[[156 137 118 147]
 [146 130 139 128]
 [140 132 132 125]
 [135 131 130 126]
 [132 124 138 139]
 [132 113 122 138]
 [124 113 123 117]
 [137 106 101 143]
 [120 113 127 130]]
->
[[118 147 156 137]
 [139 128 146 130]
 [132 125 140 132]
 [130 126 135 131]
 [138 139 132 124]
 [122 138 132 113]
 [123 117 124 113]
 [101 143 137 106]
 [127 130 120 113]]

[[127 152 128 129]
 [132 105 127 126]
 [124 107 128 129]
 [129 145 130 129]
 [125 124 129 129]
 [131 143 127 127]
 [128 124 128 128]
 [114 101 129 128]]
->
[[128 129 127 152]
 [127 126 132 105]
 [128 129 124 107]
 [130 129 129 145]
 [129 129 125 124]
 [127 127 131 143]
 [128 128 128 124]
 [129 128 114 101]]

[[125 132 131 139 132 135 127]
 [114 134 105 132 143 133 133]
 [126 131 132 138 132 133 128]
 [128 130 130 136 136 134 130]
 [115 135 113 133 140 135 132]
 [118 135 129 138 133 136 130]
 [132 117 133 124 149 140 140]
 [118 135 125 138 134 137 129]
 [119 134 127 138 134 137 129]
 [130 123 130 129 143 137 134]
 [124 133 131 139 131 135 128]]
->
[[135 127 125 132 131 139 132]
 [133 133 114 134 105 132 143]
 [133 128 126 131 132 138 132]
 [134 130 128 130 130 136 136]
 [135 132 115 135 113 133 140]
 [136 130 118 135 129 138 133]
 [140 140 132 117 133 124 149]
 [137 129 118 135 125 138 134]
 [137 129 119 134 127 138 134]
 [137 134 130 123 130 129 143]
 [135 128 124 133 131 139 131]]

[[150 127 140 113 140 131 125]
 [146 131 132 127 128 133 139]
 [125 121 142 149 106 120 144]]
->
[[131 125 150 127 140 113 140]
 [133 139 146 131 132 127 128]
 [120 144 125 121 142 149 106]]

[[121 143 136 118 135]
 [121 148 134 124 125]
 [114 131 135 118 135]
 [117 131 135 126 127]
 [129 105 121 118 137]
 [113 136 137 126 125]]
->
[[118 135 121 143 136]
 [124 125 121 148 134]
 [118 135 114 131 135]
 [126 127 117 131 135]
 [118 137 129 105 121]
 [126 125 113 136 137]]

[[132 124 135 114 127]
 [123 120 116 121 135]
 [130 124 125 125 132]
 [124 135 149 124 124]
 [150 129 129 129 119]
 [125 123 137 131 128]
 [120 127 148 132 132]
 [139 137 140 114 134]
 [134 127 115 144 131]]
->
[[114 127 132 124 135]
 [121 135 123 120 116]
 [125 132 130 124 125]
 [124 124 124 135 149]
 [129 119 150 129 129]
 [131 128 125 123 137]
 [132 132 120 127 148]
 [114 134 139 137 140]
 [144 131 134 127 115]]
